[[132 132 109 120 129 114 139 128 123 111 129]
 [127 120 145 155 115 142 108 121 124 111 120]
 [124 126 131 133 130 131 140 120 109 111 124]
 [124 147 132 124 126 131 140 126 137 111 130]
 [137 106 137 136 121 128 136 135 121 111 104]
 [125 120 133 121 134 128 135 142 134 111 126]
 [124 146 126 121 136 131 147 141 132 111 130]
 [121 132 121 115 132 121 122 122 137 111 145]
 [119 109 142 127 124 126 134 116 128 111 122]
 [153 124 128 134 126 133 111 125 125 111 128]]
Give the smallest entry in the first column.
Answer: 119
Give the top entry of the column that holds the smallest entry.
Answer: 129
The first entry of the largest entry's row -> 127
Give the largest entry in the first row.
Answer: 139
Give the last entry, reading row by row.
Answer: 128
Give the maximum.
Answer: 155
Give the 3rd-last entry, reading row by row.
Answer: 125
Give the largest entry in the last column.
Answer: 145
Give the smallest entry.
Answer: 104
The top-left entry: 132
The entry just left of the largest entry -> 145
Give the third entry on the main diagonal.
Answer: 131
The entry directly below 119 is 153
The last entry of the largest entry's row is 120
The entry directly above the smallest entry: 130
The 3rd entry on the diagonal from the top-right corner -> 109
Give the bottom entry of the column that holds the largest entry.
Answer: 134
The second entry on the main diagonal: 120
Give the entry directly below the largest entry.
Answer: 133
Give the entry just right of 146.
Answer: 126
The 2nd entry from the end, reading row by row: 111
The entry just right of the largest entry -> 115
Give the top entry of the column that holds the largest entry.
Answer: 120
The 5th entry in reading order: 129
The second smallest entry is 106
Give the 3rd entry in reading order.
Answer: 109

Questions about the array below. Rows and columns are numbered from 1.
1) What is the entry at row 1, column 1?
2) What is the top entry of the column that holds the largest entry?
3) What is the entry in the bottom-left corner?
4) What is the entry just right of 150?
5) What is the entry just left of the largest entry?
6) What is the entry just right of 126?
7) What is the entry at row 1, column 2?
8) What is the entry directly above the smallest entry?
[[136 139 143 135 118 136 139 110 136 145]
 [130 128 117 130 141 136 125 140 127 117]
 [133 150 129 126 124 120 132 103 140 158]
 [120 113 137 134 140 142 121 139 124 123]
 [135 132 116 128 131 130 130 133 127 117]
 [137 134 116 128 130 130 131 132 127 117]
 [135 113 141 136 129 129 132 140 119 125]
 [125 129 117 129 146 136 122 144 130 118]
 [134 133 115 127 132 128 129 133 128 118]
 [131 144 117 124 135 118 131 139 138 132]]
1) 136
2) 145
3) 131
4) 129
5) 140
6) 124
7) 139
8) 140

[108 151 107 142 140 139 115 157 140 134 140 143 141]
What is the entry just left of the centre entry? 139
What is the entry just right of the smallest entry? 142

x = [152 130 132 125 139 101 124]
The first entry from the left -> 152
Find the last entry.
124
Find the entry just right of the centre entry.
139

Read these off the row that follows.
1) Which number is the entry just left of 133?
2) Which number is the entry just left of the centre entry?
[137 121 155 116 136 118 133]
1) 118
2) 155

Questions about the row below.
1) Find the entry just right of 119.
2) Find the minimum.
3) Find the entry just right of 154.
[116 146 107 124 125 123 119 126 151 125 122 123 154 125 118 104]
1) 126
2) 104
3) 125
